(in the rows, 128 means zero)
name the system of each run
seq 1, T (9 x 22)
[[ 88  85 121 146  98 151 109 112 107 169  79 111  98  74 100 175 177 101
   82 130 127 131]
 [ 87 168 107 133 146 142 102 162 120 100  73 171  90 162 145 132 132 161
   67 147 174 138]
 [102 155 136 135 154 192 128 175 113  96 174  85 146 100 139 129 124 184
  161 121 127 187]
 [120 111 178 166  66 148 105 102 149 195 136 107 178 112 120  92 139 135
  117 183 117 150]
 [179 166 153 121 134  57 136 113 132 121 104 189 135 186 171  98 105 156
  133 170 139 146]
 [182 137 127 107 178  99 144 123  98 131 182 104 146  85 134 154 131 106
  196  77  98 171]
 [140  66 131 145 108 101 102  87 147 194  83 129 148  80 120 152 157  72
   68 124 117 106]
 [121 150  91 109 158  90 147 139 105  65  52 175  80 175 168 176 136 162
   89 138 151 125]
 [ 83 158  86 122 156 196 119 163  80 112 173  67 116  78 100 158 150 127
  158  78 119 187]]
seq 2, D (9 x 22)
[[124 142 147 163 129 128  90 134 134 193 163 145 116  92 133 139 138 116
  105 143 142 184]
 [138 118 150 162 136 115 121 110 133 154 122 153 160 127 153 151 137 162
   88 180 131 176]
 [154 146 140 120 146 100 136  95  84 136 123 132 147 121 136 151 165 141
  146 150 112 200]
 [153 148 140 121 139 109  88 105 123 172 108 124 175  97 134 108 154  94
  116 120 113 163]
 [133 125 127 127 115 106 110 123 130 135  55 120 144 104 179 142 136 148
   92 134 125 161]
 [121 142 118 122 107 120 125 123  93 148 113 105  90  89 144 163 154 130
  144 121 119 193]
 [119 137 122 154 108 131  85 118 137 194 133 128 133 102 122 125 136  96
   88 140 135 164]
 [120 134 124 156 122 118 124 127 127 137 101 143 139 136 167 153 120 174
   86 169 141 180]
 [140 150 133 131 132 121 135 114  83 150 157 115 133 105 121 144 148 142
  166 135 114 208]]
seq 3, V (9 x 22)
[[134 142 101 130  81 132 139 127 150 130 119 123 152 183 126  75  65 134
  124 132 130  97]
 [162 134 124 125 130 115 165 151 132 119 168 127 124 149 143 112  56 151
  172 100 137 124]
 [156  82 140 136 122 132 146 130 139 167 165 122 130 107 102 120  88 101
  148  87 129  90]
 [149  98 120 125 140 109 134 138 135 134  95 171 114 149 121 126  95 119
   92 103 158  68]
 [131 117 126 105 180 137 157 151  91  86 137 146  98 129 111 156 131 146
  150  94 143 112]
 [ 95  94 148 119 123 183 121 133 120 121 125 106 131 104  85 115 159 113
  132 109 123  76]
 [106 128 138 122 108 136 130 140 148  91  77 149 107 167 143 109 127 153
  108 155 141  81]
 [121 154 150 116 131 133 151 149 125  87 172 119  85 143 137 136 133 149
  192 141 120 136]
 [120 108 162 133 104 142 105 126 182 154 162 102 144 104 119  99 136  80
  139 133 106  83]]
seq 4, T (9 x 22)
[[140  97 152 102 147 118 106 112 127 128  66 148 150 121 116 109 162 101
  103 112 128  70]
 [112 141 124  84 140 122 135 150 112  63  74 121  85 129 149 136 162 140
  151 109 124 104]
 [ 76 149 121 121 108 172  96 154 138 131 147  81  96  86 120 120 157  98
  143 111 114 135]
 [ 96 130 143 154 100 141  97 151 192 133 124 135 117 141 159 106 116 133
   84 171 142 104]
 [127 155 132 135 135 121 159 136 142  79 184 128 117 171 148 141 113 167
  167 167 117 148]
 [143 127 128 141 123 138 119  94 133 170 200 105 172 119  87 112 136  86
  150 133 100 138]
 [168 102 129 130 130  82 127  98 158 136  89 166 166 161 143 111 106 110
   86 142 131  79]
 [151 132  94  88 157 100 176 121  87  72 117 120 103 141 134 161 126 140
  176  93 111 129]
 [102 107  97 125 106 161  99 121 115 176 132  88 119  76  84 131 144  63
  118  83 117 119]]
seq 5, Y (9 x 22)
[[149 169  80 119 165 103 112 173 163 141 215 114  89 100 165 141  75  74
  159  56 127 153]
 [136  55  83 184 145 129 153  97 164 158 179 117 182 113 112 196  95 111
   66 134 109 123]
 [132 140  72 126 152 113 175  85  55  96 107 177 119 203  80 165 129 151
  104 144 143 137]
 [134 179 113  97 169 172 105 146  71 130 155 105 171 112  84  80 135 114
  172  66 128 159]
 [125  74 136 154  79 168 127 120 148 159  92  90 206 110 118  94  91 154
   87 132 126 111]
 [138 125 147 120  78 103 182 127  83 121  77 157  63 170 135 124 106 182
  161 149 154 128]
 [141 149 173 113 150 133  91 168 124 173 183 133  86  82 116  94 137  79
  180  76 142 130]
 [128  66 146 163 141 136 110 138 197 140 112 145 167 111 150 137 103 134
   48 135 140  76]
 [142 119 142 109 157  92 182 111  83  61 104 164  83 168 142 176 152 180
  156 158 131 139]]
seq 6, B (9 x 22)
[[120 158 137 112 111  79 105 143 184  96  96 118  87 119 213 140 149 119
  134 153 110 133]
 [116 149 115 126 141 110 126 132 148 110 178  99  88  94 163 184 164 106
  158 136  97 172]
 [109 133  87 155 128 118 101  92 153 157 156 121 138 120 122 168 161  81
   76 159 109 152]
 [119 155  89 139 152 122 134 106 119  90 119 142 161 170 142 156 137 159
   93 167 117 164]
 [137 146 113 129 125 145 143 108  80 134 159  95 170 119 104 127 122 144
  166 122 105 190]
 [149 115 109 146  83 115 120 106 134 189 100 119 168 126 125 105  90 116
   93 126 129 143]
 [156 136 121 120 128  92 162 143 115 103  86 145 119 149 174 138  83 180
  132 124 144 147]
 [152 117 141 128 143 132 144 141  92 159 166 112 110  81 116 148 121 120
  172  81 131 161]
 [133  90 135 153 128 118 103 117 149 182  96 158 136 111 122 138 125 102
   56 128 148 105]]
seq 7, L (9 x 22)
[[153  85 153 163 118 133 106 138 169 194 140  88 183  51 162 134 103 129
  105 115 118 157]
 [161 111 112 144 102  60 170  84 111 134  83 148 106 151 169 187 124 160
  109 173 123 170]
 [136 194  97 113 174 115 107 137  80 148 176 134  99 112 118 146 152  97
  156  97 128 205]
 [129  96 142 160 141 155  85 135 149 185 115 108 196  55 141 133 123 130
   64 116 132 158]
 [136 125 118 142 103  96 173  98  98 102  74 131 128 156 169 172 128 200
  114 182 125 184]
 [126 193 118 120 127 139 106 126  74 163 183 116  98 110  97 117 157 100
  185 116 123 212]
 [140 109 162 163 119 136  73 143 166 206 107 129 182  78 156 100 101 126
   65 126 148 146]
 [162 125 136 131 117  73 185 118 108  88  95 138 120 155 193 173 106 209
  146 171 125 179]
 [140 165 134 119 141 123 112 119  78 182 202 119  95  85  85 141 172  72
  189 108 116 194]]
seq 8, D (9 x 22)
[[166  86 133 110  88  89 179  92 108 127  81 107 131 121 142 140 121 142
  163 125 105 117]
 [151 150 105 100 141  91 112 130 110 150 115 149  82 118 124 129 125  69
  138  74 139 120]
 [111 102 125 145 155 159 100 168 145 135 110 134 135  92 137 142 112 137
   75 101 154 113]
 [ 94  99 122 143 106 157 160 114  96 116 104 121 106 136 104 168 146 166
  118 157 133 137]
 [113 171 119 130 121 142 111 116 104 149 158 147 106 150  87 104 147 104
  141 141 135 147]
 [130 146 157 142 140 142 101 149 161 131 137 138 169 137 150  84 106 150
  113 148 137 127]
 [147 113 161 123 113 113 165 118 120 105 120 108 137 129 153 135 126 171
  172 150 112 144]
 [161 132 137 113 126  90 122 106 126 154 149 134 115 117 122 120 144  80
  162 109 115 121]
 [141 117 125 127 158 110 105 144 163 126 102 151 143 119 162 136 117 117
   82 106 140 104]]
seq 9, Y (9 x 22)
[[144  51 129 134 110 109 172 120 130 122  64 117 128 104 162 180 104 168
  101 122 129 110]
 [110 133 128 105 139 128 139 130  63 125 117 147  43 117  95 166 171 118
  154 112 144 140]
 [ 83 142 125 139 158 189  66 171 143 143 140 127 143  93 110 110 138 112
   81 104 146 123]
 [105 111 141 157 118 152 153 136 139  93 110 127 152 148 160 145 114 211
  102 186 133 146]
 [135 164 176 123 113 117 134 106  90 143 159 139  97 139 111 111 174 128
  191 166 118 173]
 [139 150 142 130 129 118  62 134 182 177 125 143 163 119 143  71 121  76
   90 124 133 111]
 [164 107 127 123 127  74 164 130 150  92  84 127 138 144 202 156  90 175
  119 138 121 128]
 [146 126 132 105 138  95 142 102  85 145 156 115  84  89 109 168 179  84
  187 110 103 155]
 [ 98 124  78 138 139 149  73 131 157 158 104 133 148 107 109 123 135  74
   42 102 138  99]]
seq 10, V (9 x 22)
[[131  73 220 153 158 144 105 102 126 165 151 124 176  58 124 160 210 142
  121 174 108 155]
 [138 139 154 122 111  72  99  62 111 150  50 178 128 154 135 128 201 110
   89 195 120 137]
 [146 208 124  84 175  88 101 134  93  98 108 127 119 108 176 136 182 128
  165 120 113 208]
 [110 109 127 135 103 147  96 117 142 159 114  51 168  38 154 149 170 108
  123 126  84 180]
 [103 144  81 153  69  98 113  99 141 154  62 136 107 154 164 156 127 130
   55 181 132 164]
 [123 208  91 138 161 127 117 144  93 127 183 134 110 138 138 151 129 138
  145 137 134 226]
 [127 116 137 163 124 170  89 115 143 190 161  93 215  76 109 111 131 113
  102 130 111 171]
 [158 123 119 154 103  83 141  86 116 157  64 170 161 176 148 131  99 167
   69 176 144 155]
 [168 178 119 109 159 106 144 126  47 144 162 142 112 120 113 138 129 131
  188 101 134 214]]
seq 11, Z (9 x 22)
[[138 119 109 129 141 103 152 126  94 142 140 159  65 131 112 168 127 113
  135 110 144 135]
 [112 143 122 139 168 163  95 145 109 152 163 140 137 104  93 129 140 110
  109 102 144 146]
 [107  99 139 150 130 159 128 123 119 125  95 139 154 132 115 138 135 167
   82 153 142 128]
 [137 141 150 113 119 127 154 113  75 114 113 134 119 149 117 120 139 163
  170 142 127 152]
 [138 164 150 121 118 134  91 134 131 158 132 122 152 113 134  75 130 111
  143 121 128 148]
 [143 100 155 138 119  99 125 134 162 136  92 145 127 120 176 135 115 143
  102 147 138 119]
 [150 115 143 117 135  96 155 114 105 126 148 131  91 117 133 162 145 122
  173 124 112 137]
 [119 143 115 133 141 136  82 119 136 163 149 128 138 106 108 121 157  72
  105 120 120 138]
 [115 112 118 145 148 125 128 131 136 105  96 148 133 138 148 166 136 158
   76 153 135 128]]
seq 12, L (9 x 22)
[[168 185 134  94 132 101 138 124  68 127 112 135 139 147 133  91 126 145
  188 113 125 187]
 [157 115 164 118 116 126  97 145 125 189 119  98 143  50 139 103 126 103
  150  76 125 148]
 [144  91 141 135 109  81 137 130 135 141  53 147  96 108 188 170 125 153
   90 140 143 137]
 [112 166 116 117 163 117 133 144  94 103 154 134  63 119 141 181 161 137
  156 127 131 183]
 [ 99 122 149 161 147 173  70 139 141 176 168 125 150  76 110 135 164 104
   89 136 130 153]
 [128 125 140 152 115 113 135 109 147 110  86 145 169 163 169 136 125 187
   84 196 127 148]
 [136 187 130 110 123 117 147 114  89 112 175 106 117 143 123 117 145 132
  209 142 101 194]
 [148 120 149 143 105 125  76 121 156 219 140 115 165  80 123  87 119  76
  109 113 125 134]
 [167 114 120 126 126  65 156 123 147 105  61 142 138 148 209 157  86 177
   97 145 135 141]]
seq 13, B (9 x 22)
[[158  93 174 127 113 140 112 140 133 178  87 147 176 119 112  56  82 129
  111  93 154  75]
 [150  94 181  98 122 103 163 154 124  90  63 145  95 136 164 116 105 172
  158 108 147  72]
 [124 123 163 101 134 137 120 162 108 138 149 123  52  83 110 128 154  92
  187  75 136 106]
 [ 96 106 142 141 137 143  74 150 184 143 114 148 105 105 130 128 154  86
   63 132 143  74]
 [ 92 128 146 119 158 145 145 138 133  43 123 142  98 161 140 158 170 170
  134 176 124 107]
 [ 96 157 134 124 116 170 110 114 109 141 196  97 124 120  74 108 177  89
  181 140 101 142]
 [122 142 122 146  96 121  84 112 199 147 107 131 172 152 146  82 119 104
   72 167 121  97]
 [143 152 124 105 132 100 177 131 132  44 130 114 127 165 179 141 107 181
  179 150 106 135]
 [147 134 111 123 107 122 125 111 120 184 195  85 121  83  95 124 126  59
  185  84  99 149]]
seq 14, N (9 x 22)
[[166  95  70  90 127  87 169 103 156  88 117  93 154 141 140 133  81  86
  149  71  90  58]
 [115  86  44 116  99 130 168 127 130 105  89  97 103 136 112 157  77 103
  111  68 121  67]
 [ 77 122  59 126 117 184 148 175 114  88 118 102  92 143 109 140  76 144
  110  75 150  90]
 [ 76 116 122 147 107 216 146 173 127 104 154 101 121 140  88 102  84 170
  133 111 147 101]
 [113 116 167 154  98 176 156 144 133 120 158 145 128 178  95  81  87 179
  143 160 154  93]
 [161 134 180 120 126 114 151 142 133 113 159 166 118 182 121  78  90 155
  181 142 146  88]
 [177 102 181 105 133  91 147 131 155 125 139 147 130 136 136  89 103 116
  180 105 123  61]
 [159  78 143 105 128  85 154 123 151 113  97 146  99 128 140 141 118 103
  138 102 129  51]
 [118 105 104  94 145 126 146 143 123  84 102 129  72 121 122 156 137 106
  136  81 131  67]]
seq 15, N (9 x 22)
[[140 131 117 155 125 129 160 123 105 151 185 144 118 154 105 143  83 156
  142 141 142 171]
 [167 131 141 136 165 127 118 134 123 167 165 162 167 130 107  98  92 119
  126 101 146 131]
 [171  85 158 131 159 104 143 121 126 131 100 152 171 121 149 136 109 155
  110 122 138 116]
 [155 109 135 103 144 109 157 118  71 121  97 135 110 112 120 149 145 135
  156  97 131 138]
 [121 132 131 111 123 141  97 143 105 155  85 125 114  93 114 104 139 106
  118  87 144 115]
 [ 98 119 142 134 116 146 115 156 144 115  88 124 104 109 163 145 136 163
  100 143 139 133]
 [100 144 144 133 120 153 131 137 105 119 158 116  89 122 116 140 159 140
  164 149 121 158]
 [116 145 154 142 120 143  90 126 148 163 154 144 138 135 110  90 142  99
  121 153 131 117]
 [143 128 148 134 144  99 129 120 160 104 124 151 146 151 167 138 130 150
  113 171 120 129]]
seq 16, Z (9 x 22)
[[126  94 128 128 113  84 120 140 240  94 114 100 117 113 217 159 118 106
  102 149  99  71]
 [121 112  81 118 127  93 179 104 147  82 183 104  61 142 129 199 145  88
  172 128  88 103]
 [ 89 165  43 136 155 161  92 124 153 125 197 108 142 137  86 137 135  59
   98 107 108 122]
 [ 90 111  68 153 143 165 147 138 151  74 111 123 167 165 137 159  88 177
   53 144 134 107]
 [127 123  96 120  95 155 199 121  76  90 147  87 127 161  93 125  89 169
  195 111 112 137]
 [127 167  98 123  88 151  97 134 141 169 139 118 156 150  97  38  75  87
  131  97 133 108]
 [159  96 140 132 140 104 150 163 166 109  89 169 131 154 178 119  51 172
   94 115 163  76]
 [161  86 152 104 135 122 183 132  95 123 164 111  93 105 100 140 118 119
  216  74 120  99]
 [111 133 115 125 132 151  70 120 146 173 130 145 135 122  74  82 150  43
   85 100 137  68]]

runs to name
seq 17 (2 x 22)
[[ 83 125 116 151 117 174 115 146 127 159 193 113  79 103  81 141 130  95
  132 113 140 126]
 [102 122 117 172 138 163 123 146 162 123 152 161 146 167 115 121  89 153
   69 158 157 108]]

Y
seq 18 (2 x 22)
[[105 177 113 110  98 144 146 146 110  87 143 127  83 178 118  98 108 149
  172 136 133 128]
 [124 154 147 135 119 159 105 165 175 133 175 110 148 133 138  67  82 132
  148 119 131 111]]

Z
seq 19 (2 x 22)
[[123 133 114 165  98 122 168  93  94 152 183 136  97 161 101 163 125 153
  146 179 128 185]
 [140 169 138 133 141 140  74 121 133 187 162 145 170 128  91  67 131  80
  121 115 132 137]]

V
seq 20 (2 x 22)
[[ 83 143 122 140 141 140  70  99 162 118 113 138 154 136 126 138 202 103
   60 188 111 124]
 [115 192 100 109 125 111 127 131 131  62  95 116 139 167 185 125 140 164
  131 165 111 168]]

Y
seq 21 (2 x 22)
[[117 112 140 131 117 141 123  98  90 165 122 151 111 128  71 125 168 101
  121 133 138 117]
 [112 159 141 130 144 135  93 143 126 123  96 172 125 153 133 105 144 137
   91 148 153 121]]

D
seq 22 (2 x 22)
[[118 116 149 137 184 147  73 150 153 155 135 142 147  71 130 141 158  95
   80 104 137 119]
 [109 105 128 138 151 127 141 124 125  82  72 139 147 137 164 172 143 183
   78 164 131 130]]

Y
seq 23 (2 x 22)
[[134  76 173 143 123 124 169 162 180 109 171 138  84 135 149 142  85 147
  156 133 138  62]
 [145  89 140 128 160 110 171 114 139 107 192 163  95 155  99 163 130 106
  154 129 125  68]]

D
seq 24 (2 x 22)
[[ 86 151 108 149 114 165  89 164 205 106 141 124 145 158 148  87  89 129
   83 143 137  88]
 [137  86 137 134 117 119 199 135 150  67 154 119 115 169 148 150  81 183
  168 145 123  89]]

Z
seq 25 (2 x 22)
[[130 143 164 122 125 130 118  83 108 142 163  96 165 101 111 124 203 109
  177 167  81 178]
 [157 159 132 118 135  73  73  96 160 154  81 158 169 138 160  94 155  83
   86 149 118 125]]

T
seq 26 (2 x 22)
[[138  99 158 129 158 104  91 141 125 168  60 192 104 102 137 140 148 108
   57 108 170  99]
 [111 130 155 103 189 138 123 158  96  69  90 128 102  88 168 180 185 168
  132 116 131 156]]

N
seq 27 (2 x 22)
[[191 152 113 110 150  99 136 128  72 164 128 118 159 100 130 116 101 124
  166  64 127 191]
 [164  86 135 133 114 117 113 120 120 194  73 126 173  79 129 110 100 114
   88  83 139 127]]

D
seq 28 (2 x 22)
[[118 208 109 109 217 149  87 157 107  85 171 138 162 137 128 117 157 126
  138 114 127 172]
 [129 110 135 149 114 159 115  97 148 139 127  75 238 104 134 114 142 145
  111 160  85 156]]

Y
seq 29 (2 x 22)
[[ 78 147 118 154 109 125 113 133 152 130 160 152  36 149 129 169 156 109
  107 179 140 134]
 [104 171 130 132 181 150  91 147 165 100 209 136 132 135 125 128 153 102
  134 143 118 131]]

N
seq 30 (2 x 22)
[[159 151 157  97 187 114 144 128  61 102 135 134 132 104 133 148 170 158
  190 114 120 190]
 [131 107 147 139 110 136  76 102 117 212 103 104 163  55 109 117 168  82
  102 113 116 154]]

B
seq 31 (2 x 22)
[[157 143 116 144 114 113 134 131 159 145 162 125 160 147 152 103  65 140
  129 132 127 151]
 [175 103 127 135 125  88 168 111 138 133 151 128 141 138 146 140  85 132
  152 119 118 124]]

B
seq 32 (2 x 22)
[[111 134 112 105 125 182 142 127 100  87 141  64 173 119  88 101 138 133
  179  97  91 116]
 [106 118  93 134  45 144 121 117 154 156  93  89 134 139 112  88  97  98
  111 123 118  93]]

B
seq 33 (2 x 22)
[[163  66 212  98 146 136 142 122  77 125  55 118 176  69 128 117 175 166
  159  99 120 114]
 [118 144 176  89 107 101 100 117  81 141  38 149  66 108 133 111 205 114
  149 132 136 132]]

T
seq 34 (2 x 22)
[[135 178 204 134 158 103 113 146 159 100 176 168 113 151 179 114 161 163
  163 198 130 165]
 [161 145 180 126 149  82  84  93 183 149 166 139 176 111 162 109 181  78
  140 172  90 137]]

Y
seq 35 (2 x 22)
[[158 102 181 110 115 132 140 120  88 157 108 145 128 122  87  84 137 126
  170 106 141  97]
 [145 127 165 104 123 112 100 149 138 138  71 152 114 117 148  84 129 115
  122 104 152  85]]

B
